In the rows, zero is written as 128.
One turn moves each row of this set onto another row. After a few examples, where does it send each row asked below?
k_593: [130 133 135 147 110 126 147 132 142 132 148 129 124 134 117 117 156 104
 141 122 112 129 153 123 118 129 153 101 133 105 139 141 105 145 160 145
  86 101 115 161 143 163 123  80 136 138 129 147 141]
k_40: [166 139 131  64 129 111 104 134 165 108 112 147 128 157 139 131 162 139
 121 144 123 146 146 146 141 137 136 136 143 111 102 129 169 139 136 136
 103 134 153 110 135 139 157 143 167  96  96 122 121]
k_2: [122 114 148 101 115 108 105 125 160 126 133 122 153  98  96  91 146 138
 117  96 134 121 146 156 152 137 120 106 126 103 165 107 122 177 122 139
 133 144 129 131 167 129 129 123 121 121 136 155 127]
k_747: [ 92 127 130  88  83 135  99 119 147 110 140  83 129 139 110 104 147 135
 108 139  90 137 133 154 130 120 102 113 138  97 139 136 124 148 125 142
 147 107 146 109 112 151 152 137 145  98 125 119 139]
k_583: [149 135 128  75 126  84 102 141 132  90  97 130 122 161 106 111 133  98
 114 144 118 141 132 153 135 108 132 148 131 106 117 133 169 133 175 117
 110 149 143 115 140 128 148 128 146 115  91 117 131]
k_917: [121 148 139 129 146 113 136 162 153 129 141 138 134 123 146 121 127 142
 127 106 121 118 139 112 104  99 144 122 106 151 127 158 141 114 148 126
 116 158 105 147 131 153 139 106 117 130 158 102 128]
k_313: [102 122 136 106  91 129 114 163 142 104 112  95 112 161 105 116 123 130
 130 106 119 125 125 156 139 129 115 111 171  85 133 137 142 173 137 112
 163 122 141 108 169 130 136 137 141  97 128 117 134]
k_572: [161 126 128  88 129 139 113 129 145 142 133 148 127 170 167 121 154 169
 116 117 135 134 129 134 153 156 136 131 132 117 104 128 144 158  91 136
 116 103 138 107 123 136 135 131 170  97  99 141 136]
k_311: [107 153  98 127 121 112 110 131 141 140  94  99 158 105 103 112 142 120
 125  92 122 144 120 152 134 150  93 102 121 122 164 135 152 177 121 119
 128 108 133  89 121 146 131 134 149 129 111 157 135]
k_127: [174 137 126  78 126 123 118 129 152 125 124 146 129 158 157 122 165 157
 113 142 135 139 134 143 153 137 135 132 149 114  98 132 160 142 101 143
 109 120 154 110 129 139 146 140 176  99  98 125 122]
k_317: [121 154 100 128 114 105 114 112 125 138 131 119 132 148  94 110 132  90
 118 132 133 145 130 122 134 111 134 128 134 103 132 169 118 156 158 118
  81 106 113 167 120 150 124  86 138 134 113 143 150]
k_861: [136 161 117 107 121 116  93 146 132 126 116 125 126 124 143 121 119 127
  96 116 148 133 107 132  96 138 122 133 113 173 106 186 161 131 140 111
 116 155 126 128 135 148 127 137 168 141 149 139 104]
k_326: [122 127 123  99 102 139  91 163 147 127 164  74 131 108 123 101 149 123
  96 132 114 161 108 122 147 129  90 134 140 103 133 130 117 178 148 127
 127  96 130 138 109 153 127 119 161 120 138 138 148]
k_658: [171 135 150 115 131 115  91 140 134 126 127 125 120  86 120 121 142 157
 124  68 121 142 118 139 145 161 144 124 134 126 111 145 134 122 130 123
 119 156 129 131 155 151 120 144 169 117 144 147  99]
k_697: [134 163 119 103 126 131 131 168 158 122 138 111 131 153 115 115 168 129
 108 133 135 120 135 141 121 131 119 155 137 134 135 163 164 193 106 145
 126 153 136 133 167 128 130 121  96 136 134 153 129]
k_535: [148 128 116 152 139 122 128 111 133 141 109 114 119 108 139 113 109 165
 153  81 107 142 110 138 114 138 132 122 117 128 153 159 154 116 155 128
 128 137 122 123 131 165 129 140 138 112 121 124 117]
k_711: [153 129  82 124  87 119  96 118 155 126 136 122  95 144 166 105 101 126
 106 144 133 112 108 133 134 139 117 106 134 129 118 125 143 133 162 143
 110 130 101 133 144 158 139 123 184 125 130 136 111]
k_775: [108 141 117 125 120 130 119 167 130 120 119 129 188 111 128 125 149 147
 127 130 114 150  99 129 134 142 105 120 145 121 112 133 142 164 120 119
 108 131 151 100 137 166 164 135 159 130 140 122 171]
k_682: [150 125 125 108 143 123 151 148  98 127 100 108  99 145 135 111 158  98
 134 103 146 132 136 131 142 153 148 118 113 105 146 130 133 153 137 113
 121  71 154 100 122 109 127 127 160 132 103 115 125]
k_285: [148 178 149  92 138 104 133 131 130 131 115 130 112 132 120 120 156 150
 103 104 123 132 147 133 123 138 124 138 104 147 109 173 170 163  99 157
 102 148 142 126 116 121 118 143 121 124 126 143 120]
k_463: [129 117 173 132 123 151 128 130 121 149 128 160 130  98 118 118 128 146
 145 101 123 129 112 117 133 144 135 119 110 100 116 161 154 127 133 134
 111 108 124 117 129 156 114 154 156 124 155 114 139]
k_889: [138 141 124 119 104 136 105 181 144 103 142  83 134 142 134 116 138 142
 138  94 130 156 110 136 143 122 116 128 174 100 143 122 141 201 159 125
 127 120 148 144 146 137 119 100 127 123 123 126 155]
k_56: [ 96 152 115  94 127 129 115 176 172 105 145 119 151 138 119 125 170 111
 104 141 112 118 149 120 119 101 119 111 108 137 131 147 134 143 121 132
 128 134 124 128 123 139 146 123 120 141 166 103 124]
k_310: [145 128 135  98 149 121 150 160  96 112 103 120 112 163 118 118 161  82
 133  93 140 139 127 133 125 154 145 124 114  98 132 131 140 172 155 119
 106  75 139 112 127 119 128 135 158 129 106 125 122]
k_635: [149 106 130 114 127 129 135 135 107 141  93 111  98 131 151 103 151 117
 140 115 127 135 148 133 136 163 152 124 117 122 146 128 117 142 141 101
 121  78 167 108 122 106 128 120 150 128 108 125 138]
k_284: [133 140 153 100 135 123 139 148 118 143 110 122 101 113 111  98 124  96
 132  98 148 106 132 134 141 136 148 136  93 137 134 162 154 136 131 130
 113 125 110 138 118 103 127 137 109 138 163 115 132]
k_862: [136 128  83 117  98 121  86 118 172 128 135 123  87 143 145 119 107 115
 107 147 131 126 126 132 137 154 121 123 121 117 128 140 138 134 165 134
 108 143  87 139 143 166 158 119 179 116 125 140 122]
k_280: [122 129 120 101 117 106  86 120 164 117 132 134 102 147 100 117 131 112
  92 155 121 143 149 125 158 127 126 144 103  88 128 162 143 134 138 125
 116 158  96 127 143 161 149  92 155 117 105 138 140]
k_663: [131 114 147 152 106 130 138 157 142 105 141 124 111 129 158 113 149 123
 135 104  85 115 155 118 135 147 148  85 111 120 128 107 125 130 154 139
 119 119 117 125 153 145 124  87 162 137 133 151 130]
k_444: [129 151  92  88 130 127 117 170 141 127 127  79 115 121 116 104 155  85
 117 138 137 120 122 128 142 128 120 152 118 145 143 139 140 167 131 122
 115 130 123 145 124 106 149 131 103 147 160 118 136]
k_638: [158 130  97 113  83 120 100 125 150 134 133 129 119 147 168 105  96 135
 127 133 121 111 109 136 131 140 120  90 145 146 106 115 141 136 163 136
 107 113 119 135 136 142 130 134 182 121 130 154 119]
k_10: [103 156  94 100 107 127 109 158 153 115 118 117 136 164 114 113 130 107
 103 142 145 107 124 147  91 120 108 116 124 144 139 176 158 170 143 115
 144 130 140 117 147 130 130 147 126 146 145 130 108]
k_883: [117 109 112 106 120 119 108 144 117 102 136 120 148 122 133  91 107 145
 120 117 140 121  94 136 138 143 114 124 121 110 143  96 118 177 157 131
 118 156 138 137 155 129 171 144 131 130 151 101 151]
k_60: [156 152 134 114 131 110 102 115 103 117 127 133 109 105 126 118 122 164
 132  74 118 130 116 123 131 150 128 111 105 117 119 126 140 152 153 152
  91 127 150 131  96 124 122 165 144 121 139 103 119]
k_320: [137 126 144 154 102 124 148 145 142 124 149 127 115 123 138 111 158 115
 135 117 107 115 157 119 128 127 152  88 126 110 139 122 115 130 157 149
 104 108 123 135 158 160 115  72 147 145 135 139 130]
k_901: [132 146 137 110 144 103 138 170 103  96 132 137 144 178 100 119 160  80
 113  97 127 142 114 132 134 113 138 139 130  89  99 141 148 167 146 123
  93 114 110 135 141 141 124 110 155 124 111 136 137]

k_658 -> k_60
k_901 -> k_317
Where do these go?
k_310 -> k_593
k_635 -> k_663
k_444 -> k_56
k_711 -> k_127
k_747 -> k_313
k_285 -> k_284
k_311 -> k_2

